Rotation paths and how fast each direction turns (degrees per step):
Each turn is a multiple of 5 degrees from 10 to 175, or 0.
Each row of a path follows its step; steps can be skipped.
Rotation 1:
step 0: [ -7  14   4  10  -5  13 -10   0 -10   9  11  -9   4   2  -1   4  -5   3
 -13  20  -3  -8  -3  -1  10   5   7 -11  -5  -7   7 -17   7  -3   5  -3
  10  -6  -3   6   3   2  -3  -6   1 -10   5  -4 -15  -2 -10   5  -3   1
   9   2  12  -2  -7]
step 5: [-15   8   3  12  -7   9  -4  -3 -11   1   8  -6   4   3   4  11   8  -9
  -1   3   3   6  -2  -9   2  12  13  -6   1  11  -4 -16  -6  10  -1  11
   7 -12  -2   0   5   9   8   2  -1   6  -1  -3 -12   5  17  -4 -15   7
  -4   9  -1   5  -4]
step 8: [ -3  16  -7   8 -14   9  -8   8   9  12   4   6  12   7   2   7   2  -2
   1  -8  -7   1  -3  -3   4   4  11 -18  -2  -2  -1   6  -2 -14   2   0
  12 -10   4   1 -11  -6   7   7  -5   8   4   3 -15 -17  -7  -2   2 -10
  -9  -2   1   4  -4]
step 9: [-14  -1  -7   4  -7   9 -11 -11   2  -2  12  -1  -7  12  -2   6   1  -1
  10   4   6  -7  -1   3  -9  10  -9 -10  -2   8   6   2  -2   0   6  -5
   8  10  11  11  19   1   2  13  -8   0   5   5  -5 -12 -14   6  -1   4
   0  10  11   9  -2]
step 10: [-11  14   8  16   4  16   5   3  -6   8   1  -7   5  -8   7   0  -1   1
  10  16  -7   5  -2   7   7   1  -5  -5  -4   5  -5 -15   4   4   1  13
  -2  -6  21  -4   1   6   0   9   3   5  -5   6  -9  -6  -8   0   0   2
   7  -4  10  12   8]
step 13: [ -5   8  -1  20   2   5 -12  10   5  -3  13  -2  -2  -5  14   0  16   1
   4  -2  -5   3   4  11   7  13   3  -4   6  -4   9   0  -4   3   2 -13
   6 -13   0  -5  -5  -8   7   7 -19  -7  -5  -7  -5   2   0  -8   5  10
 -10  -1  -1  11   6]
step 16: [-13   8  -5  15  -7   7  -6   0   0  -7   2   3   8   8  17   3  10   2
  -2   1   2  -5   1 -14  -2  13  21   5   5   7 -11  -1   0  -5  -6   1
   0   2  14   9   8  12   7   3   2   4  -6  -2   0  -2   6  -6   5   9
  -7  -4  -1  -3 -19]
step 18: [-14  15 -11   7   0   2   2  -2   2   0  11  -2  11 -11  -5  11   5   7
  -3   3  -7  -1  -1   0  -2   0   6 -14  15  14   6   2   2 -14  -3  -2
   9 -11  11   5  -7   3  -8  12 -11  -9  -3   7   8   4 -11  -4   5  -4
   1  11  -1  10   2]
Directions:
[ 3 -4  2 -2 -4  2 -3  1 -1  0  2 -3  1  2  1 -1 -2  1  2  3 -3  0 -4  3
 -4  0  0  0 -1  2 -3  1 -2  2 -3  1 -2  3  6  2  2 -1 -2 -1 -1  2  1  1
 -4  0  3 -2  0 -1 -2  0  0  1  1] | 65
[ 3  3 -1  1  2  0 -1  5  2  2  4  4 -1 -1  1  1 -5  0  0  2  2  5 -2  2
  3  1  3 -2  1  3  1  0 -2 -2 -3  1 -1 -1  0 -4 -4  1 -4  0 -1 -1 -2 -3
  0 -1  3  0  1 -1 -1  3  2  1 -1] | 145
[-3  0  0  4  0  3  1  1 -2  0 -4 -2  0 -5  1 -2 -2  0  4  0 -2  3  2  1
  1 -2 -3 -3  1  1  2  2  0  2 -3  0  2  5  2  2 -1  0 -1  0 -1 -2  1 -3
  2  2  3  4  1 -2  3  1 -4  2  0] | 95
[ 0  1  1  1 -1  0 -1  1 -2  0  0 -4  5  1  0  0  2  2 -2  1 -3  4  1  2
  0 -3  1  0  3  1 -3 -2  0  1 -1  0  0 -5 -5 -2  0  0  4 -1 -2 -1 -2  0
 -3 -3 -1  2 -1 -3  4  0 -2  2  3] | 145
[ 3  4 -1  3 -3  2 -1 -4  0  1 -1 -4 -1  2  2 -1 -1  1 -1 -4  5 -1  3 -2
 -2  1  2 -1 -1 -3  0  1 -3 -1  0 -3 -1  3 -3  1 -3  2  3 -1  0  1  1  1
 -2 -1  4  3  2  0 -2  2  2  1 -2] | 95
[ 1 -1  3  0 -1 -2  1  1  1  1 -1  3  3  1  0  0  3 -2  1 -1  0 -1  1  1
  3  2 -2  2  0  1 -1  3  0 -2 -4  1  1  4  0 -2  6  1  1  2  1  2 -3  0
 -3 -5 -1  3  5 -1  3  1  2  1 -2] | 55
[-2 -2  4  0  2  1  0 -1 -2  3  0 -1  0 -2 -6  1  3 -2  2  2  0  2  2  2
 -3 -2 -1 -4 -2 -1 -1  0 -1  0 -1  0  1 -3 -3  2  0  1 -2  2  3 -1 -1  1
  0  2  1 -2  2  5  0  4  5  3 -2] | 80
Rotation 2:
step 4: [ -4  18  -1  -1  -2  -1   5  -4 -12   6  -9   1 -11   7   0  -8   8  -9
  -4   7 -10   0   0   2  -4  19  -9   2  13   2 -15   0  -6  -5  15  -8
 -11  14   4  -6  -8 -13 -12   8  -2  10   7  -6   5  -6   8   8 -12  -5
  13   8   5  10  -8]
step 5: [ -3   0  -5   6   9   2   9  -1  -9   2  -6  17 -10   4   2  11   2  -7
   4   5 -20  -9  10  -5  -9  18   0  -4   5   9  -1   3  -2  11  -6  -8
 -10 -13   8   1 -15   1   7  -4  -2  14  -4  -2  -8  -5  13  -4  19   0
  -3   3  -7  12   9]
step 6: [  6  10 -11  -8  -7   9  -2  -7  17  -1 -13   5   8   7   9  -4  20 -14
  -4  15  -4   0  11  -7 -10   2   7  -4   9  -3   1   0   6  -1  -6 -11
 -13  -3   3  -5   5  -2   4  -4   8   2  -4  -6   3 -21   8   1   9   5
  11  -3  10 -12  -1]
step 7: [  3  -5  -6  -5   1  -6  -4 -12   3  11 -14   4  -1   3  -9 -17   8 -16
  -1  13   1   7 -10  -4  12  17  -2  -5  10  -1  -5  -2  -3   0 -12  -4
  -7  -2   1  -5 -11  -7  -3  -6 -13   8  -2   9   5 -13 -11  21   1  -4
  -9  -6 -13   8   3]
step 12: [  8   6 -10   4  10  -2   3   7  -5   8 -23   5  -3  -5   0   5   6  -8
  12  13  -1   9  -5  -6  -6  -7  -9  -7  13  -2  -1  -2  -6   6  -3  -1
 -13 -11   7  -8  -7  -4  15  -5 -12   6  -5   1   9 -11  14  14   9  -8
 -14  -7   7   7   5]
step 14: [ -3   6  -3   4  -4   4  15 -11   9   0  -5   9 -11  -6   9   8   2  -6
   6   5  -4  -2  -6   0  10  22   8   6  12  -4  -7  -2  10   3   4  -3
  -2  -1   0 -19 -11 -19 -11  11   2  -7  -5  10   3 -12   2  15  -2   0
   0  -6  -8  16  -4]
step 18: [ -1  -4  -1   3   2  -3   6   2   6  -4 -20   2  -3   1   3   8   3 -24
   2   1 -11  17  -6  12 -12  22  11   4   3  -2   0  -1   4  -2  -5   2
 -13 -10   5  -3  -2  -1 -14  -6  -4   7   0 -16   3 -13   3   1  16   2
   7   5   5   5   2]
step 19: [  0  13  -4   3   2   0   8  -6   7  -4  -2  14  -1   1   7 -14   6  -6
  -6  22   0   6   1  -1  -8  -1  -5   1  16   9  -5   9   0  -6   4  -8
  -4   2   3 -22 -18 -15  -4  -3 -10  14   0   8   2  -9  13  12   1   9
   4  -7   7   6  -1]
Directions:
[ 1  0 -3 -1  0  2 -2 -4  0  1 -4 -2 -1  4  0  1  0  0  0  2 -2 -2  1  1
  3 -3  1 -4 -2  0 -3  2 -3 -2  1  0  0 -3  3  0  3  1  0  1  4  2  0  0
 -1 -1 -4 -4  1 -1 -4 -3  2  0  5] | 70
[-2  0  0  1  4 -1 -4 -5 -1  3  0  0  1 -3  0  1 -4  3 -1  2  3  0  0  0
 -4 -3 -1 -2  0  0  0  1 -2  3  2  1 -2  1  1 -2 -1 -4  1  2 -3  2  0 -3
  0  1  0  0 -2 -3  3  3  0 -1  6] | 95
[-1 -4  3 -1  1 -2  1 -2 -2  3  2 -3 -2  1  1  0 -2  1  1 -2 -2 -2 -3  0
  1  5  4  2  3 -4 -3 -1 -4 -3  0  1 -5 -2 -2  0  1  0 -2  0  2 -2  0  2
  0  1  4 -1 -1 -4 -1  2 -1  1  0] | 110
[ 1 -3 -3  0  2  3  0  1 -1 -1 -2  2 -2  1 -4  1  1  7  1  0  1  1  1 -1
  3  2 -1  3  1  3  1  0 -2  3  1  1  1  1  0  3  0 -1 -2 -3 -2  4  0  1
 -1  0  3  3  1 -4 -4 -3 -2 -2  1] | 145
[ 0  2  2 -3  0  1  5  1 -1 -2 -2  4 -1  0 -1  1  0 -1 -3  4  0 -1 -3  0
 -1  0 -6 -1  0 -1 -1 -1 -4  0  2  1 -1  0 -4 -1 -1 -2  1  2 -2 -4 -2  4
  2 -1 -3 -2  1 -1 -2  2 -2 -3  2] | 145
